First come named moves, each a turn or a mirror, each shown by rows before and after it. For each pair of rows after them, which moves, in which order, take the first row to the second? The first pair is done for you.
Kuz:
[ -1.1  -4.1  11.3   4.7  13.0  11.6  -0.3   4.5   5.3  -3.3   6.7  -9.6
   5.7   7.9 -15.6  11.7  20.2   8.5  -6.5   1.4  -8.0  -9.9 -11.0] => [  1.3  -7.4  13.1  12.1  12.3  22.8   1.1  -2.2   2.4  -1.2   7.6 -12.8
   9.6  -4.6 -14.4  -9.0  10.3  -1.2  -5.4  -1.1   3.4   3.5  -6.7]
[  7.3  -5.4  -8.8   2.7  25.9  29.2  21.9   6.5   7.2 -11.8  24.8 -21.8
   6.9 -12.9 -10.9   7.5   3.1  11.4  19.0   5.1  10.2  12.2  -0.1] => [  4.3  -3.3  -6.6  -3.8  23.1  18.4  21.6  13.8  10.6 -11.6  28.4 -16.3
   7.0  -1.7 -14.9  26.6  11.9  18.6  16.6  11.1   3.6   0.6  -4.6]
[ -2.9   5.9  21.5   5.5  16.8 -12.4  17.6  -5.3   1.4 -16.9 -12.8   5.8
   2.7  11.1  -0.1  13.1  18.4   0.4 -18.6  -1.2 -19.6 -36.0 -11.9] => [ -2.3  -1.5  17.1  27.8  14.6  14.9  20.8 -28.6  -2.7 -15.1  -9.1   0.4
   0.8 -12.6   6.0 -32.5  -1.9 -17.5  -9.1  -5.1   6.9  -1.4  -6.5]
ravud:
[-2.4 -1.2 -6.1 -7.1  9.3 -3.0 -5.8  5.0 -5.4  3.1  6.5 -0.4 -1.0  7.2
  4.3 10.0  0.3  2.2  2.5 -0.8 -4.5 -8.9 -2.8] => [-3.6 -3.2 -7.0  0.4 12.3 10.2 -3.5  0.9 -2.1  5.0 10.6 -5.0 -1.1  8.3
  2.9 -0.8  0.2 -0.9  2.2  2.4  4.3 -0.8 -6.3]
[-2.4 -2.2  5.5 -2.2  9.6 10.1 -3.5 -5.9  0.4 -5.3  1.2  1.2 -5.3 -8.9
 -6.2  0.3  7.5  2.7  0.5  8.0 -7.5 -1.4 -8.0] => [ -2.6   1.2   4.8  -5.8   7.5   2.2  -3.7  -2.6   0.0  -4.9  -0.6   3.3
  -8.2  -7.8  -3.7   2.6   4.4   4.5   1.5   8.0 -10.7  -7.8  -7.4]
[  7.0   3.5  -8.0   4.8  -5.7   5.3   0.0  -6.3   4.3  -1.8  -8.1  -2.2
  -3.5  -2.2   3.5  -8.4 -15.5 -15.0   6.1   3.4  14.3  12.3   1.0] => [  4.4   7.5  -6.5  -5.0 -11.9 -12.9  -2.5   2.0   4.7  -2.1 -12.2   0.8
  -3.3  -1.8   4.1   8.1 -11.9 -11.4   6.3   3.2   2.5  -3.0   3.7]
doz:
[ 6.3  3.4 -6.8  9.4 18.4  0.5 15.5 15.6  8.8 -8.5  2.2 -3.6  5.3 40.6
 -1.4 -9.2 33.1 -4.6  3.3 11.5  3.6 10.8 -4.1] => [  1.3   0.5 -14.0   1.6  24.7 -14.9   0.4  20.7  -1.9  -9.1  12.3  -9.7
  10.6  38.6   5.1   3.4  21.4   0.6  14.3  10.2   1.2  -2.4  -9.8]
[  2.9  -2.8 -18.5 -10.1  14.1  -6.6 -18.9  12.3 -15.1  -5.6  12.9 -16.4
  -1.9   5.3   8.9  10.8   0.6  -2.8  25.0   8.9  -4.3   0.1  27.5] => [ -4.2   8.8 -15.3 -10.3   3.2 -17.8 -18.9   7.1 -16.6 -11.1   1.8 -11.1
  -0.2 -13.0   9.0   8.2  -4.9  -2.4  21.0   7.4  -8.9  -7.9  30.5]
[  4.0  -1.3   7.7  -2.2 -14.2   2.4   8.3   0.1   7.4  -8.2 -13.5   0.3
  -2.2   1.6 -12.8   6.3  11.9  -3.0 -33.3   0.3   5.0   9.7  15.2] => [  4.2  -6.9   2.9  -0.8  -3.5  11.8   3.0   6.7   9.2  -4.2  -5.0  -4.8
  -3.7  17.9 -10.3   8.4  17.4  -3.8 -30.4   7.1   8.7  14.5  11.9]
Then:
(2 to 3 moves a pair)
[ -1.1  15.6  -0.4  -2.9  -8.4  11.1  13.7 -13.0   4.7  -1.9  -6.1   4.8
  -1.0 -13.5   1.8 -13.0   2.1  -5.9  -4.5   3.7   4.8  16.4   5.5] => [  0.0   6.1 -11.6  -2.7   8.7  19.9   4.2  -3.6   3.0   5.4  12.9  -0.6
   0.2  13.0   5.2  -6.0   4.8  -3.4   5.7   5.5  12.1  19.6  -0.3] : doz doz
[ 13.2   0.0  -4.0   5.0 -12.6   6.4   0.0  -8.3 -10.5   9.6 -21.4  -2.5
  10.5 -16.1 -13.0 -11.5  -5.3   2.0 -12.0  -3.1  11.3  21.9  31.3] => [ 15.2  -9.3 -15.6   3.5   9.3  16.8  -8.3   2.2 -10.3  11.6  -0.7 -10.2
  11.6   8.9  -5.5  -5.0   2.9   7.2  -4.7  -1.1  21.0  24.1  26.5] : doz doz
[ -9.4 -14.5 -11.8   5.7  14.1  26.8   4.7   3.0  -2.2 -11.5   5.1   2.2
  -8.5  -3.4   2.1  -0.8  -4.1   7.8  12.9   8.3  -5.7  15.1  -6.1] => [ -9.6  -6.0  -4.7  -8.4  -5.1   2.0  13.7   5.3   2.8 -16.3 -18.2  12.4
 -12.9  -7.2   0.6  14.7  -1.5  12.2  -0.1   4.8 -20.6   1.7   0.8] : ravud doz doz
[ -7.2 -29.8 -16.7   9.7  12.0  10.2 -25.3  -4.5 -11.8   0.1  25.6  -8.4
  10.7  -1.6   7.2 -13.5 -32.7   1.3  16.8   9.1  -0.1 -14.3  -5.5] => [ -9.6  -9.9   0.5  -8.2  -9.2 -20.5 -13.7  -3.0  -4.4 -10.7  -6.1   7.1
   9.9 -16.5  -5.6   7.4 -22.7  13.5  -4.8  10.5 -24.7 -39.1   2.4] : doz doz Kuz
[ -4.7  17.7   5.9  -7.1  -9.4 -10.6 -13.0   2.9 -10.1  -9.3 -13.9  -7.4
   5.0 -24.5  -6.9  19.9 -11.7  -3.2  -9.6  -0.5 -18.8 -16.7  -2.8] => [ 10.0   8.3   6.9   9.7   6.7  34.6   5.5   9.0   8.6  -4.1 -13.9  -7.5
  -4.4  10.0 -16.6   8.3  17.4 -10.7 -18.1   6.1  -0.6  16.4   1.9] : doz doz doz
[ -0.2   3.9   5.8 -18.1 -15.9 -29.2   5.0  -8.7  -6.1   0.9 -16.9   9.4
  -9.6 -17.2  10.4   9.3  -9.7  -8.4 -11.5   7.9 -10.6 -14.7  16.6] => [  1.5   3.5   9.0 -19.7  -7.5 -28.5   5.5  -0.9  -1.8   1.2 -14.4  11.1
  -6.2  -6.3   4.6  23.1   1.4   0.1 -13.9   9.0 -12.8 -21.7  10.5] : Kuz ravud Kuz
[ -3.0   8.7   4.8   8.7 -17.6  -4.0   5.3 -11.9   1.1  -7.6 -15.6   8.2
  -1.9 -28.5  -2.3 -25.0 -12.4 -11.0  -6.1  -3.7   8.9   8.7  13.1] => [  5.2  -3.6   1.6  12.2  -1.1  25.8  13.9   0.5  15.0   0.9  -3.9   6.4
  -8.2  12.2  -5.6 -22.7  12.8 -11.5  -6.2   4.8  14.5  22.8  10.8] : ravud doz doz
[ -5.3   8.3  14.4   7.4  -4.5  -6.4   7.8 -11.4   9.5 -15.6 -16.0   0.2
   7.0 -31.2 -16.1   0.6  11.4  11.3 -18.8  -4.0 -19.9 -17.9  -0.1] => [ -2.6 -11.1   2.2  21.6  25.1  31.9  -0.3  -2.4   9.1  -5.3  10.3 -12.2
   9.1  -0.3 -16.2 -12.2  21.9   4.6  -7.2   0.3   1.0   3.5  -8.5] : ravud doz doz
[-12.5  14.8   6.0 -25.0  -6.5 -22.2   1.3   7.3  -7.0 -15.7   0.6  15.6
  -4.7  -7.2   1.4   8.0 -13.2   2.7   7.9  -7.8 -19.5 -13.4   0.2] => [-10.1  17.0   9.1 -25.1  -7.4 -18.9   8.0  12.4  -0.3 -15.2  -7.5  18.5
  -5.6   1.8  -4.3   9.6   0.5   2.0   0.8  -4.0 -21.2  -9.9  -1.2] : Kuz doz Kuz
[-3.7 -4.1  5.8 12.0 10.9 18.3 -3.2 -1.7  0.7 -2.6 16.4 -9.0 11.3 -2.6
 -8.8 -5.4 10.0  8.3  5.7 -4.3  2.3 -2.3 -9.0] => [ -1.3  -0.4   7.7  13.3   4.4  16.4   1.7  -4.2   3.5  -5.0   9.5  -4.1
   8.9  -9.1 -11.9 -11.5   8.7   3.8   0.5  -3.8   0.9   0.7  -5.3] : ravud doz ravud
[ -5.2  14.7  25.3   3.1 -19.0  -3.8  20.4  12.7  12.9  -7.5 -20.1   4.9
  -8.9   3.7 -12.4   1.8  24.7  -4.8 -18.4   2.2 -16.1  -7.3   6.6] => [ -6.7   9.9  12.7  -5.8  -3.5 -12.7   7.3  25.6   7.2  -2.7  -7.0   3.2
  -8.7  28.2  -6.1  21.9  25.8   0.7  -8.9   6.5 -18.2 -14.5   3.1] : ravud doz ravud
[ -2.2 -13.1   2.9   1.9  13.9  10.2   7.0   0.2  11.5  -1.1   6.9  -1.1
   0.4  16.0 -20.5   4.6  15.1   8.2   4.3  -4.7   1.1   5.6   0.3] => [ -8.4  -4.8   3.4  -7.4   4.4 -16.7  -1.3  -3.7  -1.1  -4.7   7.0  -6.0
   3.1  -7.9 -17.8   8.5  -5.6  10.6  10.6  -6.7  -9.5 -13.5  -0.9] : doz doz doz
[  4.8   2.3 -22.4  -4.9  -2.3 -11.1  -5.0   8.1   3.1  -2.9  17.6 -13.0
 -12.6   1.9  23.2   0.2  -8.7  -6.0  19.5   1.4   9.0   2.2  11.2] => [  5.8  11.4  -7.2  -1.1 -18.5  -7.7   9.0  -5.9  10.0 -10.9  -4.4  -7.5
 -17.1 -13.7  11.4 -12.7  -6.8 -14.0   3.3   2.8   5.1   7.0  18.0] : doz doz doz
[ -2.4   9.4   5.7 -10.7  -8.2  -4.5  10.3  -2.6   3.7  -9.0 -27.0   7.5
   6.1  -6.8 -18.7   1.5   1.7  -3.7  -6.4   5.3   6.8  -2.6  14.4] => [ -2.5  -4.0  -5.7  -1.6  16.1  16.4  -0.9   3.3   0.1   1.5   7.5  -1.7
   8.9  16.4 -12.3  -1.8   6.6  -3.1   9.2   7.8  20.0   9.8   3.8] : ravud doz doz
[  4.0   5.1 -10.4  -4.6   3.8 -11.5  -4.7   6.6  -3.5   2.7   7.6   4.4
   5.5  19.5  -1.4   3.2 -26.2  12.1   1.4 -18.0  10.7  23.3 -16.5] => [  4.4  10.7  -1.1  -4.2 -12.2 -15.5   8.4  -0.2   1.4  -0.4  -9.9  10.1
   4.2  -1.6  -5.5  -4.2 -26.4  10.3  -9.5 -21.6   6.6  24.0  -7.6] : doz doz doz
[ -1.2  -8.0  -9.7   9.0  16.0  19.7  -8.8  -9.0 -19.1   1.8  17.6  -1.8
   6.8   5.5   8.6 -19.7 -11.3 -12.3  13.8  -8.7  10.4  19.2  -3.0] => [  0.4  -2.2  -1.2   9.7   4.7  22.1   3.5 -17.6 -11.9  -4.3  -0.6   3.1
   5.6  -5.2  -0.3 -30.0  -7.4 -19.1   4.1  -9.8  10.0  23.8   3.5] : ravud doz ravud
[ -0.3   5.4  12.9  12.4  -3.5   8.8   9.4 -12.3   3.1  -6.4  -3.7   0.5
  -3.0 -17.0  -9.2 -21.8   0.0   2.0  -6.6  -5.0  -5.9  -0.4  -2.8] => [  4.1  -1.9   1.7  14.3  12.9  17.2   2.6  -6.1   1.0  -1.1  13.1  -5.6
  -3.6   8.7  -5.7 -15.0   7.2   3.2   0.8   0.0   2.7   5.0  -7.4] : doz doz
[ -2.3 -12.8  -9.6  10.0  14.3  15.9 -11.9 -10.4  -3.4  11.3  14.8  -7.7
   2.0   0.1  11.8 -32.0 -13.4 -13.4  13.3  -0.6  24.1  24.8  -5.4] => [ -0.9  11.0   1.9 -20.3 -25.1 -36.8   0.8  -1.5   0.8   3.1 -26.1  12.9
  -7.9  -9.0  11.9   9.4  -6.4  -4.9  -9.7   1.3 -12.5 -11.6   6.1] : ravud doz
[-13.8  14.7  13.0  -2.7  -0.2  -8.8  16.2   5.5  22.4 -11.6 -15.3  16.9
  -5.4   4.9 -10.8   8.4  18.0   2.8 -13.5   7.3 -10.3 -13.6  18.0] => [-10.4   5.2   7.6  12.8   7.9  24.5  15.1  -7.5  21.6  -8.3  -6.6  10.4
  -6.3   2.3 -10.1 -25.8  11.3 -11.7  -7.2   8.9   6.0  11.0  21.9] : doz Kuz
[-15.9  -8.4  16.6  26.5  -9.0  30.8 -15.6 -17.5  -9.0 -11.4   3.3  -7.5
   5.5 -30.9  -2.1 -40.8  -7.2 -13.8   1.0 -10.9   5.6  22.3 -11.6] => [-17.2   5.0  22.6  -4.5 -15.8 -12.3 -10.5   9.7   2.5 -18.2  -9.1   7.1
   4.0   2.2 -19.2  29.3  30.1  14.4 -18.9  -3.3 -29.3 -29.5 -16.0] : Kuz doz
[ 14.2  -3.0  19.7  -9.6   3.5  10.8   9.0   7.1  10.0 -28.2  20.6   4.4
  -0.9   2.0  -5.7   6.7  23.5  -5.6  -4.2   1.3 -12.0  -4.9  -4.3] => [ 12.9   0.4  21.1  -4.1 -10.3  11.0  10.2  -7.0   6.8 -25.1  14.5   4.5
  -2.7 -19.0   1.4 -15.7   1.3 -16.6  -1.0  -2.8  -0.7  12.2  -0.2] : Kuz ravud Kuz
